In the rows, zero is written as 128.
Each path below is one point turned by a fixed rotation once a step. After each direction that follows a path, write how fast that rotation turns it, in deg/step (0 if it stays still).
Each turn is a multiple of 5 degrees from 10 to 175, or 0.
Each row of a path follows its step; steps can be skipped.
path 1
step 8: [134 129 129 125 117 132 135 129 130 130 134 135 114 121 126 123 137 124
 122 137 129 136 123 130 136 128 132 124 119 120 136 132 130 125 129 121
 136 127 137 141 119 132]
step 9: [129 131 127 132 119 128 124 126 117 137 130 120 135 133 139 123 134 124
 125 116 126 124 134 134 133 127 127 136 118 140 127 132 139 126 124 128
 127 125 134 132 114 125]
step 10: [121 127 125 127 132 134 124 124 133 125 139 128 146 130 130 131 126 117
 127 128 139 122 122 130 133 126 128 140 121 128 131 116 118 135 124 134
 125 125 122 118 127 127]
step 12: [126 128 132 128 125 122 137 122 127 128 129 126 117 137 136 115 139 136
 122 127 123 124 136 124 133 121 127 128 137 140 126 131 128 139 132 118
 134 118 135 131 124 126]
step 15: [122 114 124 129 136 129 124 125 127 123 131 136 122 139 135 128 128 133
 121 127 129 135 131 122 134 131 140 126 135 138 130 120 117 138 126 132
 140 136 131 133 132 125]
step 16: [132 134 122 129 133 127 134 128 126 119 135 130 130 120 123 122 128 132
 121 130 125 141 134 125 130 123 132 122 114 133 122 134 117 124 133 118
 125 122 145 135 132 133]
step 20: [132 125 121 134 121 137 139 127 124 129 130 129 118 138 135 127 134 121
 111 127 112 126 127 136 130 127 133 120 122 133 128 130 132 125 132 129
 128 119 132 125 123 131]
Speeds:
[128 128 127 130 129 131 130 128 132 124 128 127 129 124 128 127 131 127
 128 129 129 125 131 131 125 128 126 127 127 126 131 129 129 123 127 127
 130 130 128 132 129 126]  130
[130 127 126 128 129 127 124 129 128 127 128 126 131 128 129 129 124 126
 128 128 126 126 126 135 127 125 126 127 127 126 130 129 127 130 130 128
 126 126 128 124 129 127]  100
[130 129 131 128 130 128 128 130 126 129 128 125 129 130 126 121 127 131
 127 126 130 128 129 130 125 128 129 128 127 131 129 130 132 128 127 127
 127 131 127 126 128 128]  140
[130 130 126 131 127 126 129 127 132 127 129 131 127 130 126 126 126 128
 131 130 127 129 122 127 127 130 126 125 125 128 128 129 126 125 127 127
 127 128 127 127 124 128]  125
path 2
step 5: [127 127 120 128 140 128 128 125 139 120 133 133 114 133 127 124 137 129
 128 132 139 136 127 118 126 141 127 143 130 128 129 129 123 126 140 121
 128 134 121 121 126 117]
step 6: [125 124 137 122 118 116 124 133 130 131 137 138 136 128 146 128 117 127
 126 119 132 135 126 130 131 123 129 125 132 135 130 125 124 119 116 117
 134 133 124 125 125 120]
step 7: [125 123 132 126 134 131 131 122 126 133 119 114 114 124 129 129 122 129
 144 122 122 123 129 135 140 128 126 127 137 124 131 131 138 127 121 121
 128 123 130 131 111 136]
step 10: [134 123 129 131 134 118 119 131 129 131 123 133 111 130 129 130 140 126
 123 133 130 126 136 126 137 119 131 138 138 121 132 132 142 130 134 120
 137 125 118 123 133 134]
step 12: [124 130 130 125 132 123 124 130 128 126 115 129 125 130 133 122 126 131
 132 134 128 117 124 132 129 130 122 120 129 132 131 130 127 111 126 122
 122 123 145 133 115 110]
step 15: [127 134 129 129 124 130 124 131 131 131 124 135 128 127 119 128 130 128
 124 135 136 128 144 128 129 107 125 127 136 125 125 133 119 116 132 112
 135 128 139 128 123 135]
step 17: [130 133 133 121 130 123 128 122 124 127 130 128 127 132 138 121 132 127
 119 125 113 125 130 125 107 134 118 120 125 125 139 128 136 127 129 116
 125 122 122 131 126 117]
Speeds:
[129 127 125 125 126 127 128 128 128 133 126 130 133 127 128 129 126 128
 128 128 124 128 127 125 125 131 128 127 131 130 129 130 126 128 128 125
 126 132 127 129 131 126]  130
[126 130 126 128 131 124 131 128 130 125 133 127 131 129 127 129 130 131
 126 126 127 128 127 128 127 128 129 123 130 127 130 129 126 125 127 129
 129 126 127 127 128 128]  125
[128 124 129 127 129 130 127 129 126 125 125 131 126 125 132 126 127 130
 125 126 128 127 129 128 126 128 128 126 131 130 129 127 128 129 126 130
 129 126 122 126 130 128]  100
path 3
step 3: [125 112 118 132 124 131 131 118 124 122 131 134 129 131 118 125 133 130
 130 130 122 129 126 142 126 139 122 122 131 124 117 127 116 131 130 116
 124 132 126 131 133 124]
step 7: [128 123 124 130 129 139 130 124 126 139 129 128 136 114 128 128 138 122
 116 125 119 128 122 127 124 131 127 123 128 123 133 132 130 132 144 135
 125 131 124 125 137 115]
step 9: [121 120 112 123 120 138 116 127 124 132 120 121 129 124 126 124 131 131
 122 127 121 133 131 129 131 125 126 122 132 123 140 135 127 135 137 122
 131 119 135 122 126 129]
step 13: [133 121 123 125 132 132 133 122 126 132 133 129 122 129 123 131 134 131
 122 134 121 134 128 140 127 143 124 138 129 126 125 134 129 125 131 121
 113 114 130 117 130 130]
step 17: [141 115 119 129 118 133 124 126 125 129 129 138 131 132 131 130 136 121
 119 123 126 141 124 130 126 131 124 121 141 127 122 133 128 122 138 131
 129 134 137 131 129 122]
step 18: [125 116 112 139 122 139 136 128 128 132 137 138 124 127 124 131 127 135
 120 128 115 128 130 131 127 135 127 124 124 132 134 129 130 129 127 128
 125 120 128 124 126 115]
step 20: [125 116 125 124 121 135 130 137 121 141 122 131 131 123 132 126 134 138
 118 129 122 133 117 140 121 135 126 131 122 125 126 125 126 129 139 132
 137 123 133 127 129 126]
Speeds:
[127 125 126 129 123 131 128 126 130 127 129 131 127 129 128 125 123 128
 127 129 130 132 129 125 128 126 125 125 127 128 127 128 127 130 127 129
 129 127 128 130 125 129]  45
[128 126 124 125 130 124 126 128 130 131 130 127 126 129 131 127 126 126
 130 126 127 129 129 131 125 128 129 127 124 129 129 129 128 130 125 126
 124 130 128 130 129 127]  140
[126 128 125 130 130 130 126 130 124 129 131 125 129 129 125 126 129 129
 129 130 130 131 131 130 129 127 128 131 125 130 129 126 127 128 131 125
 131 127 128 132 128 131]  70
[124 129 127 129 125 126 126 127 130 129 126 124 128 130 126 125 129 128
 128 130 128 127 125 127 130 131 130 127 129 126 128 127 129 126 128 123
 125 127 126 127 124 128]  110
path 4
step 3: [129 112 142 137 134 135 123 133 121 128 132 119 131 130 121 137 119 130
 126 123 125 129 136 117 128 120 114 137 130 120 122 130 125 121 119 126
 127 126 123 123 126 128]
step 7: [135 127 129 127 119 132 125 129 132 129 121 133 112 120 130 124 129 126
 131 140 139 131 142 134 127 140 133 116 134 128 119 126 122 123 121 137
 122 127 135 134 135 131]
step 9: [119 137 130 126 123 122 134 135 137 140 128 130 125 129 122 126 114 141
 126 134 118 133 138 131 128 129 134 136 137 147 129 126 125 127 126 131
 132 122 125 131 133 125]
step 11: [125 129 123 130 143 123 118 128 116 134 129 129 140 133 121 132 117 122
 114 124 134 124 128 127 129 132 121 133 125 141 137 134 127 132 123 129
 122 127 131 137 138 132]
step 14: [123 129 137 126 131 124 148 129 130 129 134 137 133 123 127 120 122 145
 121 125 120 124 138 126 143 127 133 130 126 122 136 119 134 130 123 126
 123 123 128 129 135 130]
step 15: [143 142 123 129 134 133 132 130 119 127 124 118 111 134 132 116 127 132
 129 128 133 132 127 121 128 119 124 122 141 120 122 126 130 132 132 136
 132 128 122 122 129 130]
step 18: [124 118 133 138 129 123 115 129 120 131 122 130 111 128 129 126 134 119
 131 130 123 127 135 124 119 121 129 127 133 120 138 127 127 122 128 114
 129 131 128 136 113 123]
Speeds:
[127 131 127 126 130 126 128 126 127 128 125 127 126 128 130 125 124 125
 132 129 128 129 130 130 129 129 125 130 128 130 129 132 128 132 128 126
 129 128 128 132 126 127]  160
[125 130 127 127 129 129 128 126 130 131 127 128 129 127 130 125 126 130
 128 128 126 133 126 125 128 130 126 128 131 126 129 128 130 124 127 124
 126 129 126 125 129 126]  70
[129 127 125 128 126 128 127 130 128 123 128 128 132 130 124 125 128 130
 128 129 126 129 124 126 128 130 128 126 132 128 126 129 126 130 129 130
 129 130 126 133 128 128]  175
